(in the rows, 128 means zero)
Named moves (each a turn or a mirror), then the moves between two rows, first move first; the first pair answered
nazu:
[144 125 107 117 129 119 132 113 126 142 134 118 140 120 135 133 151 134
 131 118 142 119 124 125 118 127 129 139 131 127] -> [138 119  96 123 123 127 128 122 124 139 150 109 147 122 125 136 136 120
 127 109 131 126 123 117 119 131 124 143 141 128]
[145 139 126 131 136 142 121  59  95 151 172 110 161 120 140 125 227 158
 142 121 199  92 121 168 112 147  75 155 114 141] -> [103 125  95 167 120 160 119  89 100 155 222  90 189 148 117 127 177  90
 136 106 141 122 142 125 103 172  67 158 147 151]
[128  94 111 104 122 107 101 110 121 104 129 111  99  90 127 177 120 168
 114 123 109 164 156 154 130 112  67 133 130 158] -> [119  92 107 105 119 111  95 113 123 104 140 107 101  97 127 178 112 164
 111 122  97 166 166 148 125 120  69 134 136 163]
[114  96 139 179 105 141 125 170 167 149 120 101  96 132 100 129  69 140
 116 147 111 130  95 112 112  98 127 130 130 167] -> [137 103 157 160 114 132 127 152 165 149  91 117  81 121 112 125 103 180
 119 154 146 117  83 137 121  84 127 128 112 156]
pupi:
[155 133 127 115 115 120 136 127 109 115 118 134 119 113 124 132 138 124
 123 127 143 138 105 119 144 129 146 116 129 101] -> [127 153 128 122 120 116 128 122 108 124 142 146 145 125 114 119 150 111
 107 149 131 127 109 128 128 150 128 124 133 122]
[101 124 151 114 119 130 138 168 127 146 125 150 113 135 124 121  98 117
 133 121  98 107 140 110 116  99 126 140 135 154] -> [109 112 131 124 126 140 124 134 122 158 140 127 127 133 109 117 115 127
 151 114 100  99 157 121 114  98 107 146 121 170]
[155 102  72  96 111 109 120 116  89 130  93 108  92  87 123 134 163 147
 169 151 165 152 156 150 170 153  98 118 106 106] -> [110 143 119  90 106  83 140 180  95 115  92 172  94 122 144 121 136 127
 104 182 141 156 124 144 164 177 110 118 140  88]
vavod:
[ 88 102 143 133  88 127 105 114 135 162 150  83 104 173 125 129 163 138
 180 115 178  94 142 148 120  88  99 149 116 149] -> [ 77 108 147 126  92 122 105 120 136 164 150  90 105 181 132 129 167 140
 166 121 185  94 138 160 127  96  88 158 126 149]
[120 137 116 129 123 121 140 119 136 116 142 112 129 118 126 126 181 159
  82 126 139 127 158 191 190 152  68 132 174 137] -> [171  98  94 137 112 140 140 105 123 103 118  77 103  98 123 147 152 155
 141  78 137 143 165 162 186 108 103 114 151 117]
[ 94 121 118 122 135 139 124 115 123 119 144 131 139 135 107 114 130 117
 121 116 115 114 143 118 137 149 105 150 130 130] -> [102 111 116 122 133 139 127 121 126 116 138 122 121 131 109 120 125 121
 130 108 121 119 144 115 155 142 108 151 135 127]
[134 106 101 158 110 160  78 116 126 132 178  68 163 157 101 127  95  76
 197 100  76 126 167 112  71 116 123 136 101 151] -> [ 69 145 131 146 130 140  81 138 139 144 199 108 178 184 111 107 122  89
 121 154  86 111 150 146  95 170  80 161 147 174]
Then:
(2 to 4 moves a pair)
[136 105 111 121 126 144 145 140 122  86 149 165  76 136 141 145  90  77
 107 112 113 153 153 100 169 152 163 161 171 116] -> [107 140 122 129 130 127 138 136 120  91 179 190 119 161 129 125 103  61
  91 142  98 140 146 122 120 169 139 166 160 133]
vavod pupi vavod
[157 182 146  88 113  80 136 101  98 114 126 191 131 108 129 111 171 135
 108 174 158 117  90 164  97 140 135 115 103  85] -> [207 115  76 115 106 124 116  62  90 124 141 105 125  76 101 133 163 122
 179 113 157 138 136 134 116 114 134 115  93  95]
nazu pupi nazu
[123 138 127 158 132  82 141 180  98 112 120 165 118 103 134 132  73  85
 109 156  77 170 112 104 122 127 161 119 145  99] -> [166 116  72 169 145 105 106  94  88 136 137 102 154  84  96 131 126 107
 180 137 105 151 155 132 100 109 128 133  92 126]
pupi vavod pupi vavod
[151 142 139 135 137 134 127  94 119 150 106 115 137 144 131 122 153 137
 136 130 150 110 132 171 129 145 119 130 106 135] -> [157 114 120 152 123 152 127 103 120 143 106  93 120 139 125 136 118 121
 154  98 136 134 144 139 149 136 132 123 117 126]
pupi pupi nazu pupi
[103 128 144 127 142 123 108 164 115 131  57 133  56 131 170 153 116 160
 122 120 150 116 112 128 155 108 164 106 143 118] -> [ 81 157 157 123 149 112 105 167 122 137  75 160  80 150 164 137 137 158
  91 149 144 104 105 145 140 129 140 117 148 128]
vavod vavod vavod
[123 126  89 177  67 145 119 146 124 134 177  91 127 129  96 139  63  62
 146 116  69 145 124  83  90 129 136 116 157 118] -> [171 166 164 109  96 106 138 120 122 120  80 157  77  99 150 134 138 175
 134 155 166  95  64 151 105  93 156 102 114  85]
nazu pupi pupi pupi
[ 94 105 147 137 138 138 131 157 142 120 122 134 113 153 132 127  94 111
 119 135  94 132 134 113 125 133 137 131 153 142] -> [134  98 154 115 150 131 128 120 133 125  90 127 100 122 138 127 144 170
 152 130 146 109 132 146 131 111 133 133 124 137]
nazu pupi pupi
[119 103 137 146 127 132 144 151 140  92 111 147 121 154 113 141  71  95
 127 105 102 130 132 109 126 107 141 151 147  93] -> [160  86 130 131 139 138 141 108 134  94  85 124 107 129 109 142 110 142
 162  94 144 115 139 136 136  85 138 145 116  94]
pupi pupi nazu
[109 118 124 153 139 143 158 156 154 113 141 127 114 115 137 114  87 106
 119 128  99 136 131 111 135 132 112 147 155 127] -> [101 139 128 145 148 135 149 136 152 122 155 133 135 121 127 106 115 112
 114 148 105 121 133 135 118 145  93 158 143 142]
nazu pupi nazu
[109 107  76 149 120 119  78 143 118 129 146 112 100 157 109 140  82  86
 167  82 115 104 158  60  91 116 134 110 119 173] -> [152 102  91 121 133 117  86 113 117 128  92 113  62 123 129 142 121 144
 185  81 171  88 144  83 118  92 142 103 101 157]
vavod pupi nazu
